(in the rows, 100 means zero)
First come named turns, each shown by rows before and after it. For each pair of rows after them, which turns, in which order, take the first row to the second? The first pair is done for you.
moku (before |-> after):
86 99 81 126 87 98 93 97 113 78 102 93 104 99 112 103 96 99 101 97 90 104 105 106 107 96 95 94 108 |-> 83 97 76 125 90 100 91 97 114 78 108 93 100 95 105 103 98 101 101 98 92 106 100 105 100 97 99 97 100
114 81 123 99 104 111 85 104 102 105 105 105 87 102 101 107 94 115 96 103 103 96 99 93 104 92 80 101 93 |-> 117 89 114 103 94 106 92 105 93 105 87 109 92 101 113 98 89 112 100 103 101 99 95 108 114 92 76 87 108
99 124 76 108 96 94 111 107 124 97 88 84 118 94 104 78 91 86 105 98 103 96 111 117 93 106 116 96 114 |-> 99 117 75 105 108 97 102 106 130 95 110 84 111 88 87 86 97 88 103 95 103 95 111 109 77 104 122 107 96
Bosos (before |-> after):
91 123 98 103 108 103 100 111 98 95 101 96 122 111 100 109 89 92 96 106 91 126 100 82 95 109 106 116 79 |-> 97 114 81 88 91 99 105 120 103 91 91 91 103 97 101 104 90 92 95 97 86 91 109 87 106 108 119 121 115
111 96 119 99 103 101 93 109 93 104 91 107 91 111 109 102 99 113 102 103 103 107 100 103 106 90 81 91 96 |-> 115 91 114 95 97 102 96 114 96 103 85 107 82 109 107 101 99 113 101 102 99 94 103 106 111 91 89 96 104
121 105 98 106 94 102 82 110 103 102 84 106 93 113 111 87 107 100 108 109 103 106 96 104 111 94 74 104 93 |-> 123 103 96 100 94 100 86 110 103 104 79 103 89 110 111 84 109 98 107 105 104 98 100 106 110 96 78 105 101
gemo (before |-> after):
96 99 83 103 97 101 102 97 104 95 98 91 97 95 95 100 100 95 100 101 95 99 104 106 96 106 111 112 99 |-> 95 96 94 105 99 102 104 98 109 93 96 88 99 105 104 108 92 96 100 104 96 95 110 107 103 109 110 106 100
128 83 98 102 90 96 94 95 89 110 83 113 83 94 106 88 106 118 107 101 105 104 98 107 109 92 75 84 117 |-> 111 82 71 107 97 97 96 73 99 103 111 111 94 75 88 78 113 112 108 93 104 109 96 102 88 98 96 91 106
96 86 101 90 114 90 93 87 88 108 113 97 93 101 90 115 95 103 94 94 103 126 92 91 105 92 113 107 92 |-> 88 89 109 92 115 94 93 87 91 105 116 92 97 109 93 122 90 97 95 92 97 122 96 93 107 95 117 106 94
98 105 105 114 100 101 95 95 97 99 99 104 108 113 103 103 97 95 107 104 104 113 91 106 99 102 97 92 85 |-> 101 105 106 108 99 102 92 96 94 100 91 105 107 111 101 101 96 97 106 105 104 112 89 105 100 97 91 91 86
Then:
(2 to 3 turns a pair)
111 83 99 114 108 107 104 88 106 97 137 99 69 81 93 88 103 94 93 103 105 106 87 97 67 104 103 93 85 |-> 131 82 122 103 102 107 101 107 88 104 103 110 57 96 107 94 98 105 87 111 107 101 85 102 89 98 85 89 95 -> gemo then gemo then gemo
92 116 94 98 108 83 114 111 101 95 93 96 109 98 119 101 96 80 103 93 102 94 98 109 104 112 117 100 93 |-> 107 113 89 90 104 79 110 118 89 101 83 105 102 86 116 94 102 89 100 90 101 102 92 111 103 107 112 101 95 -> gemo then gemo
110 98 87 109 96 82 100 100 92 100 99 114 108 74 95 89 121 107 100 99 104 108 83 95 87 89 89 96 95 |-> 107 104 122 110 92 89 104 113 91 100 81 106 106 109 121 107 99 103 100 106 102 88 94 102 110 90 79 89 100 -> gemo then gemo then gemo
90 100 88 104 90 102 112 104 102 105 98 88 101 100 106 103 109 86 105 95 107 102 101 108 104 107 118 102 112 |-> 99 99 95 100 90 100 109 110 94 109 84 93 94 98 105 102 111 93 103 97 107 105 98 108 109 104 112 102 115 -> gemo then gemo
93 102 105 102 109 98 102 108 105 92 105 93 105 96 101 98 94 92 98 97 99 95 107 103 92 102 103 106 98 |-> 104 98 95 99 109 92 97 109 98 96 101 98 103 84 94 93 102 100 96 95 99 102 101 105 92 99 101 107 103 -> gemo then gemo then gemo
